The same turns and mirrors carry the whole set onto itself, and each row onto the other rows of its family. Which rows share a family with each named row? Give them in list order.
These 32 rows form 4 families of 8 rows each.
galo: [ 30 -46 -23  13  18  18  16  -4  26  56  26 -26  -2  20  -8 -41  26 -28
  -8]
Tez: [ 15  23  -1  -2  32 -15 -21  34 -25  -7   8  13  30  20 -32  36  26   8
  14]
teke: [-24 -36 -40  19   8 -13 -44  14  13  36  17 -14  24  -3 -15   9  29  -8
  -1]
ravip: [-21   9 -48  21   4  10 -18  43 -14  -5 -17  -9  25  17  -1  17  47  17
  -2]
bekeg: [  4  21  -2   9  34  14 -16  40   0 -29 -39   1   6  -5  17 -22  26  34
  -7]
selan: [ 45  54  -5 -14   0  14  17 -37 -22 -12 -18 -29  28  -1 -39 -13  21  20
  19]
Vosev: [ 23 -50  -2   9  26 -20   6  24  48  21   6 -22   4 -13  25 -23   6 -15
   9]
zif: [ 23  28  44  15 -20  15 -21 -38  47 -19  -8 -27  14  12  17 -12   8  -7
  39]
meres: [ -2  34  50 -45 -46  32 -11 -28  17  24 -18 -27   0  30 -11   4  -5   5
  12]
tova: [  3  32  24 -60 -38   4  13 -19  -2  14 -33 -31  14  -2 -26   8 -15  20
  11]
pez: [ 13  26  15  -6  -7 -16  14 -33  19 -44 -23 -33  34 -19 -21 -15 -12   6
  34]
Fub: [ 50  47  26  -4 -11  28  -6 -61   3   7   8 -28  17  23 -32 -15  19  -7
  25]
Kabo: [  2  19  18 -66   1  -1  15  19 -24  18 -29  -9   9   2 -35   5 -13  25
  -9]
seb: [ -5 -43   3 -41 -23   5  15  20  32  67  -4 -32  -9  11   8  -9  -4 -10
 -10]
fam: [-30 -25 -17  27 -18  15  23  10  18  -8  19 -23  30  63 -26  -2  23 -42
  20]
vuk: [ 12  40   3  14 -36   4 -16 -21  14 -13   4 -32  37  32  -3  40  32  -8
  44]
Muli: [ 32  32 -18 -16  34  10  -3  -7 -37   6 -15  -6  18 -13 -48 -23  23  28
 -11]
nedut: [ 17  12  16  15 -20  46   9 -56  19  11  14 -31  13  47 -35 -42  19 -31
  16]
mumel: [ -8 -28  25 -38 -32  22  45  15  28  39  -2 -29  -4  50  -5 -14 -10 -26
   2]
lubup: [ 33 -16   0  18  -6  41  36 -18  30  28  22 -34   3  55  -5 -40  28 -39
   9]
Noniv: [-15 -11  45  27   1  33 -16 -20  46 -17   3  -8   5  42  -7 -48   2 -30
  15]
Fube: [ 17 -36 -21  18   0 -14   8  34  28  29  29 -23  22  31  10  28  30 -32
  22]
vabu: [ 15 -30 -54  11  17  20   7  11   4  45  -5 -30   2  -6  -1 -40  41   7
 -24]
koz: [-12  20 -17  -4  -9 -22  -7 -20 -16 -21   1 -19  51   1 -57  22   7  -1
  29]
bov: [-13   6  27  22 -10  17 -40 -20  21   4  32  -2  25  58 -29  12  22 -34
  26]
pudob: [-28 -23 -11 -37 -18  19  -8  28  12  57 -29 -21 -13   1   8 -14  11  20
 -28]
pumeb: [-17 -27 -26  16  17  -1 -30  14  29   8 -25 -16   6 -35  15 -37  15  19
 -11]
nekup: [ 20  21  29 -14  43 -14  -3  11  -7 -38 -18   9  22  -9 -33 -17  -8  17
  12]
Gezam: [-12   9   5 -48   3  22   2  46 -16  31 -36  -4  -9  12  -5  -4   8  33
 -28]
naka: [-23   1  48 -35 -36  42  12 -12  20  26 -10 -20  -5  58 -21 -17  -8 -19
   2]
Reki: [ 38  10 -34  -1  36  19  -6  23 -21  30 -14  -9   1  -9  -7 -23  46  30
 -22]
leze: [  0 -38   8  22   9  13  43  21  45 -17   0 -22   9  37   8 -43   3 -32
  13]

The rest of the family of mumel: meres, tova, Kabo, seb, pudob, Gezam, naka
The rest of the family of koz: Tez, teke, ravip, fam, vuk, Fube, bov

The same turns and mirrors carry the whole set onto itself, and each row onto the other rows of its family. Which rows share a family with each named row? Give them in list order.
These 32 rows form 4 families of 8 rows each.
muvik: [  0   2  -5 -21  11 -72 -49  -9 -49 -13   2   6 -45 -37  29 -12 -53  30
  48  11  -2   6  27  31 -35  44   8  -3 -56]
mupo: [ -7  80 -31 -23  -6 -74 -40  27 -37 -25  33  35 -23 -50 -36   1 -26 -38
  30   0  13  43   5  -2 -10  18  29 -38  20]
voto: [-11  49  38  -5   3 -59 -11 -16  42 -22  39  35  -6  -5 -20  11 -49 -69
   3 -31  -4   6  -4  31  18 -35  31 -30   3]
sitim: [-24  79  16  18  22 -67 -15 -14  38 -28  39  34  17 -21  20  31 -46 -45
  -8 -33  25  35 -31  25   1  15  25 -20  30]
rad: [-45  15  27  -3   3 -72  10 -12  18  -1  19  39  11 -19 -41  -5 -65 -33
  45 -17   4  10   1 -12   2 -49   9 -29  19]
nugom: [-19  70 -13   5   4 -82 -25 -24  -9  -2  24  17 -20 -56 -53  37 -54  31
  10 -11   4  26  13 -13  20   1  13 -31 -26]
sirif: [-43  73 -23  -6  15 -99 -28  14 -42 -11  44  65 -28 -52 -10   9 -34   7
   6  -3   6  34 -19 -25   7  10  29 -15 -36]
pemet: [-22  54 -12 -36  38 -80   1  21 -29 -40  58  60 -16 -52 -25   5 -28 -45
  45 -18   8  37 -31  -6  11  44   5 -22 -24]
Fur: [ 10  -8 -22 -34  11 -92 -69  -9 -40  15 -23  11 -34 -39 -26  -9 -37 -25
   8  49   9  -1  18  21 -40  13   2  -5  -8]
Daf: [ 51  32   6 -19  28 -76 -79 -42 -45  -9  -1   9  -5 -60  31 -18 -35 -13
   4  -7 -10  28   8  42 -18  40   9  15 -14]
vaz: [ 32  25  17 -23  58 -73 -72 -40 -40 -17  10  21  14 -52  23 -30 -30 -15
  15 -10 -20  23  -7  42 -20  62  -9  21 -33]
ven: [  3   8  19 -64  26 -21 -26 -19 -10   1  -2  21 -20 -37  26 -64 -54 -40
  12 -23  20  21 -27  28 -53  -4  10  21   3]
ver: [-28  69  24   7   6 -45 -15 -18  33 -58  63  47   4 -36   6 -28 -65 -21
  32 -18   0  15  -4  32   1  -5  21 -12  27]
buri: [ -4  16  16  -3  39 -73 -47   1 -37  24 -14 -15 -33 -42  17  12 -39 -16
  25   1  15  20  10  14 -29  84 -13  14 -46]
zak: [-12 -28  -9 -14  13 -27 -45 -22  24   1 -21   3   3   0  34 -23 -35 -28
  -1  -9  42   5  22  28 -25  13  21  -4  11]
kog: [-21  -3  22 -22  27 -39 -35 -51  39 -13  11  19 -26 -34   9 -40 -80   6
   0  30   9 -26   3  44 -40  -6  -2  24 -13]
Niver: [-17 -42  24 -24  30 -23 -20 -58  13  -8   3  34 -32   3  33 -19 -63 -45
  21 -28  22  -2  -3  24  -6  27   6  20 -12]
kufud: [-49  77   3   4  22 -83 -32  24 -38   1  40  50 -27 -65 -30 -13 -34  -8
  10   6   9  37 -10 -34   7  22  13  -8 -24]
liri: [ 12   9   2 -21  53 -95 -45 -19 -68  -4 -13  61  -7 -51  27  10 -38  -6
  20  35  14   8  20  36 -30  30  11  21 -24]
vabav: [ 11  -3  21 -28  10 -21 -19 -39  16   0  -2  10 -32 -15 -11 -20 -65 -28
 -19  -7  34  11 -42  75 -27   8   9  19  -9]
Doz: [  8  16  21 -11  57 -78 -49 -11 -65  10 -14  46  -8 -60   2 -10 -35 -18
  23  43  17  11  32  24 -29  39  -8  27 -13]
fona: [-25  23  19 -16  -9 -22   5 -26  37 -30  49  70 -13  -4   1   8 -62 -48
  17 -36   3  38 -21 -22   7  -3  -6  -6 -11]
bamu: [  2 -14   6 -29  27 -17 -19 -16  29 -11  -2   6   3 -16  -4 -34 -51 -11
 -14  -1  41   7 -39  79 -30   9   5  11 -17]
sefu: [  -6  -33   -2  -45   61 -100  -26  -16  -28    0    4   37  -25  -44
  -15   -4  -37  -34   29   33    0   -4  -16   19  -19   40  -25   14
  -50]
sadop: [  4   7 -10 -62  36 -33 -26 -14  -1   8 -13  20   1 -30  42 -26 -43 -48
  -4 -33  27  26 -39  36 -54   8  21  28  -8]
rufe: [-20  34 -13  -4 -23 -24 -20   7  48 -19  26  41  21  -7   5   1 -34 -28
  -5 -19  26  42   2 -18  -9 -19   5 -30  17]
Rakap: [-20  40  26  -5  16 -59 -11   6  56 -30  43  30  27  -6 -17  -7 -35 -51
   4 -23  -3   3  -1  33  13 -30  25 -39  -9]
bim: [ -7  71  19  16   3 -84 -27  25 -17  -3  35  26  -1 -44 -13  38 -35 -31
  27  -5 -11  56  -2 -29  -8  49 -27 -15 -34]
vav: [-37  60  -1   3  38 -76 -13 -17  -4 -12  34  26  -1 -49 -60  24 -50  29
  22 -15  -3  17   0 -17  19  24  -7 -23 -48]
kizi: [-17   8  10 -10  45 -63 -34 -50  40  16 -14   5 -14 -18  25  23 -62 -15
 -40  14  31  -4 -29  41 -39  20   2  14 -12]
Duku: [  0  58  -1  -4 -24 -86 -31  18 -26 -40  47  47 -11 -40   2  12 -48  12
  53   3 -29  42  17  -9 -14  11  -3 -30 -40]
demob: [-49  14  -1   0   9 -86  10  -1  23   7   8  38  32 -11 -25  32 -55 -40
  29 -30  11  17 -12  -6   5 -38  21 -22  10]

The rest of the family of ver: mupo, sitim, pemet, Fur, kog, sefu, kizi
The rest of the family of rufe: muvik, buri, zak, Niver, fona, bim, Duku
The rest of the family of voto: sirif, kufud, liri, vabav, Doz, bamu, Rakap

